Each path below is one point turned by a fixed rotation once a step. After each direction that follows a path, write how fast that rotation turns it, in degrees each step (0 if it stays still).
Each turn is a multiple of 5 degrees from 10 to 175, or 0.
Each row of a path follows its step; steps can be skipped.
path 1
step 0: [-30   1  -4 -37   8  -4 -22   9  29  14 -40   4   7  -4  29 -24  10 -36
   0  -3  17 -28   9   4  21 -26  -5   7 -16   4  -4  18   2  11  -4 -18
   0   2  -4   4 -40  11 -11  11  10  27  10  -6   5  19 -13  22  23 -20
  -6]
step 6: [ -8  -1  -2  -3   3 -13   4  11  29   0   9 -11 -10  18  11  19  19 -15
  28 -31  23 -10   2  54  32  27   7  18   3  -7  -5 -15  -9 -19  -7  -3
  18  -3   2  11   9  23  -5 -39  -7   1 -19  -5  -4  -3 -25  24 -27  27
   3]
step 8: [ -4   0  10 -12  -8  32 -24 -30  15 -12  -6  29  18   6  -1 -30  -9   4
  13 -31   4 -17 -19 -31 -41   3   8   8  -8  10   1  -1  -3  23  -5  -2
  -4  13  21  19 -13  -2  11  12 -27  -6 -31 -16  -2  32   0  34   9 -22
  -9]
step 9: [-33   7  24  -5   9  27 -43 -13  13   1  22   2  -7 -15  26   6 -15 -16
   6 -26  -9  23  14  17 -14  26   7   5   4 -23 -31 -17  -1 -20 -13 -24
  17   5  -3  34   6   6  17  18  10   6  11  25   9  -8  17  11   6  -3
 -26]
step 10: [-16 -10 -19  -3 -22  -4 -15 -15 -11  11   5 -18  17  -8   7  22  -4 -17
  23 -12 -24  -4  -6  33  14   1  -6  29  31 -28 -16 -26  11 -10 -13 -18
  -9  15  -9 -23   1   6 -12 -15  -1  29   3 -12   0 -21  -4  21  29  11
  50]
step 18: [-26  19   0 -18  21 -23   5  18 -21  -5  -1  12  28   7   5   8 -28  -9
  -7 -24  14 -29  -6  26 -10  16  34  -7  -4 -28 -15   6  12 -12  14 -26
  10  23 -17  -7   3 -16 -33  -3  -5  24 -18 -24 -23  17 -26   4  17  -2
 -11]
step 21: [ 17  13   1 -23   8  -7 -28 -33   8 -17  17  15  19  -1   1 -18 -36 -14
  16   7 -16   2  20  -2  -2  46  13   7 -24 -17 -25   5 -20  14   4   6
  -4  22  10 -22   0  11   4   0   3  21 -28 -24  -3  -4  41  15  -2  -6
  19]
Directions:
[ -2   1  -5   3   0  -4  -6   3  -8  -9  -3  -1   1   1  -4  -1   7  -9
  -1  15  -1   2  -9  -5   1   8   3   6  -8   2  -1  -3  -5  -1   1 -11
  -5  -6  -5   6  -3  -4   0   0   2  -3   4   0  -7  -1  -5   1   2  -2
   0]
20
[ -3  -3   8   3  -1  -5  -1  -7   3   4   0   1  -7  -1  10   1   6  -8
  -1   4   8   3   1   2  -2  -6   1   1  -1  -4   0  -4  -2   2  -6   2
  -2  -1  10   2  -1   4  -8  -6   5 -12   2   7  -3   6  -3   4  -4   2
 -13]
130
[ -1   5   5   2   7 -13  -6  -5  -1   4   3  -2  -6  -4   4  -1  -2  -7
   1   3   3  -3   6  -1   3   2   2   5   4   1   4   9  -8   7   8   1
   5   3   0   5   4   0  -2  10   2   7   7   4   5  -3   5  -7   6  -3
   3]
155
[ 15   3   3  -1   7   4   7  -6  -3  -6   0   1  -4   5  -1   1   6   1
   1  -2   3   2   3  -8  -6   0   6   9  -1  -4   4   4  -7   0  -1   7
  -2   1  -6   2 -10   2  -1  -1   4  -4  -7  -6   0  -3   9   1  -5  -2
   4]
80
[ -3  12  -3   7   0   3   4  -5   0   1  -4  -2  -6  -2  -1   5   9   0
   8   5   5  -6  -2   8   3  -5  -5   1   5  -2  -7  -3  10   1   6  -2
   9   2  -3   4  -1  -3   2 -11   3  -1   0   1  -2  -1   6  -3   0   2
   9]
80
